In the rows, zero is written as 128.
Y: rows in several groups, each row roughly a mix of its group's directions
Y (140 x 14)
[[136 148 132 129 153  85 125 108 126 183 175 122 113 145]
 [105 100  88  99 147 142 100 123 124 138  93 137  83 103]
 [120 103 112 109 126 117  81 112 114 135 126 115  59 124]
 [172 144 135 137  84 140 173 107 113 110 169 133 132 126]
 [125 138 103 132 151 139 110 154 160  83 136 108 133  71]
 [121 130 133 107  91 144 146  83  98 127  88 171 126 148]
 [157 115 149 100  86 126 161  89 103 131 151 101 152 138]
 [148 154 159 160 128 129 145 121 175  95 163 140 161 123]
 [115 160 120 101 112 161 143  70 110 104 106 147 109 142]
 [145 169 148 147 131 130 158 130 161  91 159 141 172 126]
 [107 104 105 111 119 139 100 104  93 157  93 118  79 124]
 [118  98 110 114 120 124  87 106 108 152 113 125  63 122]
 [ 97 129  83 104 165 148 101 139 128 121 103 112  91 101]
 [132 131 146 141 167 106 137 142 156 165 165  93 168 132]
 [119 113 121 107  84 134 100 106 100  91  87 147 100 116]
 [135 145 135 142 156  90 126 105 148 179 164 160 113 142]
 [121 143 143 115  94 143 145  93 120  93  91 177 148 140]
 [127 150 124 128 104 163 135 130 133  55 112 124 147 100]
 [129 125 130 129 163  89 122 139 129 186 157 135 104 165]
 [117  95 131 115  88 148 113 129 115  87  75 131 143 103]
 [ 90 108 118 136 166 115  95 155 136 168  85 142 130 125]
 [134 155 167 151  99 134 149  86 120 134 133 149 131 180]
 [120 113  95 137 139 160 151 125  98 194 110 123 107 128]
 [133  91  98  98 145 112  98 157 144 112 134 114 115  75]
 [122 140 149 149 116 140 156 105  98 178 117 132 133 183]
 [125 128  94 127 142 142 107 142 150  94 128 111 124  57]
 [120 110 152 135 104 126  94 118 153  81  94 175 117 127]
 [126 144 119 123  93 161 137 104 122  75 100 141 146  88]
 [127 123 125 126 160 134 153 153 137 154 144  74 180 115]
 [138 145 152 143 140 117 167 149 150 133 143 142 196 140]
 [140 146 155 152 129 124 147 143 170  93 141 150 184 120]
 [149 147 174 158 105 106 152 125 137 126 149 154 166 161]
 [118  97 104 106 124 123 102 115  91 170 111 117  76 130]
 [134 149 116 126  92 169 137 102 120  69 119 120 124  95]
 [135 144 111 123 177 118 157 143 143 169 170 103 153 119]
 [119 138 114 115  94 165 122  97 113  77  97 120 123  93]
 [133 126 108 118 132 125 108 161 154  66 129 135 132  78]
 [135 119 131 123  91 139 114 143 130  55 106 159 111 126]
 [139 169 147 124 133 129 164 123 146  96 158 111 184 133]
 [143  96 127 120 144 106 104 169 168  96 151 114 137  91]
 [131 124 117 128 163 117 148 146 141 169 149  96 178  95]
 [130 108 111 129 142 119 107 173 158  96 127 121 149  71]
 [131 114  97 114 138 119 105 176 143  84 126 130 126  77]
 [113 164 125 108 114 164 146  92 125  79  98 155 136 133]
 [118  99 124 116  88 161 133 127  89 118  79 102 148 114]
 [125 172 130 127  95 129 135  97  99 100 111 175 110 154]
 [101 109 100 117 120 150  99 121  94 138  79 125  82 123]
 [103 109  81 103 152 155 110 132 115 141  95 113  94  98]
 [125 121 145 138 151  94  81 165 163 101 150  96 127 121]
 [128 111 109 126 158 115 102 169 159 114 140 103 140  73]
 [127 103 128 121  95 159 129 152 127  69  88 131 149 108]
 [111 124 107 103 102 150 109  96  99 107  85 147  85 124]
 [154 152 171 151 101 111 144 125 144  91 160 139 160 150]
 [112 103 123 118 105 156 112 142 121  86  81 103 152  93]
 [129 143 149 135 113 135 149  88 100 167 133 132 110 187]
 [100 114  83  94 162 140 104 127 118 146 100 116  93 105]
 [152 159 168 160 100 124 155 125 139  99 155 140 160 154]
 [127 148 135 132 104 148 149  79  93 155 124 138  99 171]
 [119 119 111 140 153 148 152 142 132 170 120  95 178  90]
 [137 128 107 134 160 153 179 159 140 154 141 116 172 109]
 [114 130 116 111  94 146  98 114  98  82  95 125  85 126]
 [117 125 121 115  92 157 113 116 102  80  90 140  88 141]
 [135 139 156 152 155  94 128 114 160 168 164 152 126 159]
 [118 104  82  93 153 132 111 126 112 158 125 105  85 102]
 [146 148 157 143 133 116 141 144 172  85 159 134 173 123]
 [114 107  93 100 170 124 106 148 141 140 128  92 129  81]
 [115 110 108 104  97 169 131 131  94  96  81 109 130 109]
 [131 114 144 149 160  92 114 140 150 183 151 147 110 157]
 [118 103 102 113 120 134 112 110  87 171 107 119  75 130]
 [101 167 131 147 168 119  95 156 164  92 124 140 120 140]
 [106  98  91 100 157 129  90 140 127 140 107 108  93  97]
 [141 156 138 143 160  97 137 127 141 166 184 122 117 160]
 [128 138 170 140 111 131 157 101 119 149 121 146 151 190]
 [126 123 125 123  84 135 103 115 111  81  96 164  89 125]
 [133 104 130 136 128  93 139 134 112 200 119 162 149 130]
 [115 139 161 144 130  97 131 151 131 137 110 133 202 139]
 [147 148 169 145  93 129 155 123 130  92 144 118 179 143]
 [126 128 129 124 176 113 147 126 150 186 153 109 165 122]
 [148 154 123 132 157  92 143 123 136 169 183 147 111 144]
 [124 117  89 121 145 140 105 144 144 108 127 105 119  57]
 [146 101 146 155 146 102 121 184 152 143 163 102 142 134]
 [147 145 177 155  96 123 147 126 140  95 146 127 171 152]
 [147 151 143 147 161  98 139 143 161 144 186 134 128 153]
 [116 145 124 113 112 161 129 135 126  58 104 103 153 108]
 [117 109 119 116 108 161 121 151 125  72  88 110 147  98]
 [112 107 120 116  90 166 120 118 102  96  70 132 120 120]
 [139 105 143 138 152  91 125 135 138 193 158 132 116 156]
 [124 161 134 125  93 153 140  82 120  86 104 168 126 131]
 [114 103 124 124 115 156 116 150 137  83  87 112 161  88]
 [142 104 132 163 148 109 112 174 152 151 161  93 136 104]
 [133 144 119 129  89 175 142  81 114  94 120 113 120  97]
 [126 124 123 115  84 138 118  99  92 109  98 161  83 144]
 [104 131  75 100 161 147 108 131 122 127 110 119  84  99]
 [145 145 168 141 107 107 148 101 136 130 142 179 139 171]
 [132 138 134 133 107 159 124 132 146  50 125 109 140 102]
 [124 150 135 119  96 154 140  87 129  78  99 167 139 122]
 [147 155 154 157 131 126 155 138 169  98 157 147 173 126]
 [153  84 138 143 142 120 127 178 150 140 167  91 123 134]
 [107  98  88  99 154 133  97 129 124 147 105 124  82 102]
 [114 113 119 117 107 165 118 148 119  72  87 103 139 104]
 [151 143 176 154  99 112 148 130 136 107 150 128 178 149]
 [117  99 107 105 132 116 107 118  92 180 114 115  82 139]
 [124 142 140 115 107 138 151  83  93 150 116 148 110 183]
 [148 154 169 149  94 124 153 119 137  90 146 143 167 150]
 [143 123 158 151 156  87 121 145 172 148 169 143 137 149]
 [134  82 106 127 154 130 123 173 130 165 141  84 118 109]
 [137 121 144 147 157  88 122 133 149 184 159 150 116 156]
 [106  99  87 102 156 136 106 127 116 165 103 126  86 109]
 [161  97 144 108  80 139 147 102 110 114 150  87 139 119]
 [128  91 108 137 156 118 118 181 127 170 136  92 130 108]
 [134 105 101 125 140 113  99 172 148 104 133 120 128  67]
 [ 94 136 104 137 161 158 110 128 139 136  91 159  81 140]
 [148 144 173 158  96 123 159 126 129 118 143 132 179 153]
 [118 115 109 126  92 179 137 133  97  97  78 129 121 116]
 [129 101 136 128 158  86 115 149 133 189 145 134 114 158]
 [140 103 128 152 157 120 118 175 157 142 162  84 134 109]
 [134 109 106 126 132 135 110 161 156  84 126 122 136  65]
 [117 104 111 112 126 124 100 100  99 173 115 119  72 131]
 [129 132 132 138 157  97 134 120 128 198 151 149 114 160]
 [142 114 124 132 153 121 165 150 149 165 143 131 186 100]
 [140 102 153 145 154  87 123 165 159 162 154 139 144 150]
 [138 148 114 127  93 170 134  93 118  77 129 114 107  98]
 [142 145 131 140 138 128 134 103 141 141 161 163  68 167]
 [128 160 159 136 111 137 157  99 112 131 128 148 128 194]
 [106 107  82  91 155 139 106 126 115 147 104 116  91 100]
 [121 140 113 121  93 173 136 110 110  78  95 122 134  96]
 [115  84 108 107 124 124  98 130  95 163 102 110  84 129]
 [112 155 124 101 110 142 138 105 119  81  86 172 145 129]
 [154  72 132  99 113  93 114 119 119 161 155 105 115 113]
 [139 159 124 141 159 105 141 115 135 175 173 146 101 154]
 [135 155 121 132 170  97 134 118 138 180 177 122 117 137]
 [122 160 141 124 112 145 142 123 143  62 107 163 156 134]
 [ 92 129 117 157 174 141  91 163 153 135 103 126 101 134]
 [116 135 117 114 101 167 133 123 112  73  90 112 150 100]
 [156 150 171 151 101 111 156 121 133 116 164 131 165 156]
 [134 121 137 153 159 118 147 148 157 170 148 114 182 109]
 [133 108 109 120 146 120 106 171 160  91 135 116 140  75]
 [148 160 153 138  96 131 143 117 143  62 146 148 144 135]
 [148 163 170 158 110 117 151 126 142 104 162 132 160 160]
 [137 129 144 148 160  91 121 128 150 177 167 144 109 158]]

which group is each row in? (one row of each group first)
[100 110  83 103 161 145 103 135 120 146 101 109  91 104]	Q
[139 148 150 144 136 124 158 158 158  99 142 139 191 130]	S
[146  98 160 142 108 144 158 113 116 168 139 119 121 183]	U
[133 132 129 128 109 118 109 109 140  97 117 198  85 134]	C

[137 138 123 143 164 107 151 127 141 195 163 125 152 120]	C
[145 156 132 131 162  83 124 136 149 143 191 125 117 139]	C
[147 161 149 152 137 118 162 140 162 113 161 153 174 133]	S
[138  95 143 141 154  90 120 161 144 178 155 130 120 155]	S
[150  79 133 139 143 115 119 156 143 164 165  87 114 124]	U
[129  96 107 101 153 115 106 166 156 101 129 114 139  79]	U
[131 149 114 128  94 169 141 114 120  67 110 132 134  94]	S
[109 150  85 123 172 122 102 145 142 125 126 155  81 112]	Q
[103 160 135 149 151 117 100 160 160  84 106 154 147 124]	Q
[139  94 126 140 151 101 118 191 133 159 153 101 128 133]	U
[127 125 121 125  88 175 142 138  91  87  97 118 108 149]	C
